Some points, one per row:
{ 24, -11,  29, -20, -11,  23,   2, -10,  70,  18,  -9,  10, -14, -13,
  57, -24, -46}
{ -8,  -3, -26,  25, -13, -15,  -2,  33, -47,  -4,  -9,  31,  23,  22,
 -48,  17,  40}
{  6,   6, -22,   4,  20,  -7,  -2,   0, -11, -20,  10,  -2,  -3,   1,
 -27,   0,  25}
{-31,  24,  26,  21, -19, -13,  -8, -19,   5,  23, -24, -15,  27,  13,
  20,  -1, -32}
{ 23,  -3,  28,  -5, -69,  27,   9,  12, -34,  19,   4,  51,  20,  63,
 -27,  30,  31}
{-31,  12, -11,  20,  58, -24, -10, -11, -28, -23,   5, -39, -11, -24,
   0, -18, -12}
{-31,  12,  12,  24,  52, -18,  -7, -19,  29, -12, -14, -38,   1, -46,
  38, -15, -33}
{-39,  11, -19,  24,  -3, -30, -11, -10, -48,  -9,  -6,  -4,  14,  13,
 -42, -11,  22}
{  0,  -5,  -8,   1,   2,  -9,   2,  -2,  -6, -10,  -9,  -5,  -7,   7,
  -6,  -3,   3}
{-27,  13,  -6,  10, -31, -10, -11,  10, -41,  -7,  -9,  26,   1,  32,
 -51,  13,  36}
{ -1,   9,  25,  17,   3,   5,   0,  -1,  -5,  16, -18,  -7,  -2,  10,
  33,  -4, -21}
{ 35, -27,   9, -34, -43,  35,  22,  21,   9,  17,  26,  44, -13,  16,
 -10,  30,  39}
{ 10, -14,  -6,  -9,   9,   4,   7,   6,  18,  -2,   4,  -3,  -6,  -1,
  21,   1,  -4}
{ 27, -15,  22, -20, -52,  14,  15,  -8,  32,   9, -14,  22,   7,  44,
  22,   2, -21}
{-26,  -5,  -7,  27,  66, -24,  -8, -15, -12, -12,   6, -33,  -9, -67,
  12, -10, -10}
{ 32, -58,  44, -12, -59,  25,  -8,  13, -29,  28,  -5,  47,  18,  14,
  -9,  36,  30}
{-45,  37, -22,  19,  64, -53, -16, -39,  -1, -26, -15, -60,  10, -45,
  14, -50, -37}
{-57,  -3, -29,  37,   6, -44,  -9, -12, -74,   1, -27, -11,   5,  17,
 -56,   6,  24}
{ 43,  17,  24, -21,   2,  38,  18, -24,  75, -10,  13, -23, -13,  -7,
  41, -10, -46}
{ 12, -22,  -3, -17, -36,  23,   0,  23, -19,  21,  -5,  35,  -2,  38,
 -12,  20,  46}
{-32,  -6,  -9,  19,  53, -23,   2, -12,   0, -30,   1, -38,  -4, -45,
  24, -16, -25}
{ 17,  28,  -6, -29, -13,  22,  31,  -9,  28,   2, -12, -12, -19,  26,
   9, -25, -24}
{-67,  20, -22,  46,  37, -55, -22, -17, -49,   8, -23, -41,   5,  -7,
  -5, -12, -14}
{ -1,   0,  -9,  -9, -31,  11,  -1,  13, -40,  11,  13,  16,  -3,  47,
 -48,  30,  44}
{  2, -30,   4,  -5,  11, -16, -12,  -5, -15,   4, -28,  10,  15,  17,
  15, -11,  11}
{ 29, -43,  -3, -22, -28,  22,  -4,  19, -12,   0,  28,  19,  15, -15,
  -6,  13,  18}
{ -8,  -1,  -1,  13,  37,  -7, -25,   4, -16, -10,  14,  -6,   3, -38,
 -10,   1,   1}
Here are 10 more points, each followed by its number:
{-28,  27, -26,  35,  25, -29, -21, -17, -33, -13,  -2, -23,   3, -27,
 -33,  -4,   7} 0
{-54,  25, -26,  44,  15, -58, -17,   8, -63, -19, -23, -19,  11,   8,
 -46,  -4,  13} 1
{-22, -17, -33,  15, -24,  -8, -12,  14, -62,  -2,  -5,  25,   5,  15,
 -60,  28,  55} 2
{-35,  49,  33,  14, -11,   4, -17, -13,  26,   0, -22, -26,  32,  19,
  24, -22, -55} 3
{ 16,  -3,  15,  -2, -53,  26,   6,  11, -14,   8,   5,  31,  16,  48,
 -30,  18,  32} 4
{-33,  14, -25,  22, -22,  -6, -17,  10, -50,   7, -16,   0,   7,  40,
 -42,   4,  31} 5
{-23,   7, -21,  -2,  17, -10,   3, -10,  -7,  -8,   4, -22,  -1,   1,
 -31,   5,  13} 6
{ 19, -19,  -3,  -6, -42,  27,   6,  12,   3,  19,   5,  41,  -1,  20,
  -3,  23,  16} 7
{ 31,  32,  15, -10,   1,  21,  12,  -9,  48,   8, -18,  -7, -21,  22,
  27, -22, -33} 8
{ 31, -23,  31, -23, -69,  39,   4,  32,  -1,  18,   9,  68,   7,  39,
 -10,  43,  30} 9
Which three of these numbered points are nearest to each point below, ignoring the 2 directions in which the first points spread most? Their numbers follow each, nearest first.
{-45,  14,  -3,  21,  35, -25,  -5, -18,   6,   0, -15, -39, -14, -27,
  13, -14, -21} > 7 9 5
{ 64, -50,   8, -46, -43,  44,  14,  29, -13,   6,  29,  60,   2,  27,
  -6,  33,  58} > 2 7 6
{-21,  32,   9,  24,  13, -13, -11, -22,   5,   0, -11, -22,   8,  -1,
  15, -18, -24} > 4 5 1
{-57,   3, -38,  41,   4, -55, -32, -10, -63, -14, -12,  -1, -10,   3,
 -55,  10,  31} > 7 2 0
{-22,   3,   0,  13, -32, -15, -17,  -1, -71,   0, -23,  22,  14,  40,
 -47,  28,  27} > 1 4 5
{ 28,   3,  25,   0,  10,  17,  14,  -6,  24,  -8,  -1, -15,   3,  16,
  37, -21, -21} > 4 1 5
{-21,  22,  25,  34,  45, -31, -20, -23,  20, -12, -18, -37,  -1, -48,
  34, -19, -33} > 9 4 1
{-52,  53, -19,  25,  14, -39,  -6, -15, -23,  -6,  -9, -43,  10,   0,
 -26, -11, -11} > 5 4 1
{ 27, -26,  27, -25, -29,  34,   6,  -1,  32,  34,  -2,   9,   2,  33,
  28,  10,  -8} > 5 7 4
{-35,  29,  -5,  26,  61, -36, -18, -24,  14,  -3, -12, -55, -14, -35,
  35, -43, -44} > 5 1 4
{-36,  31,  -3,  52,  -1, -34, -16,  -4, -37,   4, -26, -32,  22,   5,
 -32,  -2, -20} > 1 4 5
{-30,  12,   0,  15,  60, -36, -20, -26,  19, -13,  -9, -53,   0, -36,
  19, -36, -36} > 4 1 2
{-23,  13,  -1,  38,  -4, -31, -11,   2, -34,  -4, -16,  -2,  15,   5,
 -25,   9,   4} > 1 4 9
{ -1,  10,  -1,  20,  18,  -2,  -9,  -3,  12,   9,  -4, -23,  -4, -33,
  13, -11, -12} > 7 0 2
{ 28, -31,  -8, -34, -39,  30,  10,  14, -18,  -2,   0,  43,  -6,  37,
 -21,  21,  54} > 2 6 7
{-31,  18, -14,  24,  59, -38, -11, -21,   6,  -8,  -1, -50, -12, -22,
  15, -37, -34} > 4 5 1
{-27,  21, -34,   9,  24, -20,   3,  -3, -10, -19,   9, -24, -17,  -6,
 -39,  -4,   9} > 6 0 2
{-20,   2, -23,   8, -20, -14,   8,  19, -62,   5,  14,  20,  -1,  26,
 -71,  40,  65} > 6 2 0
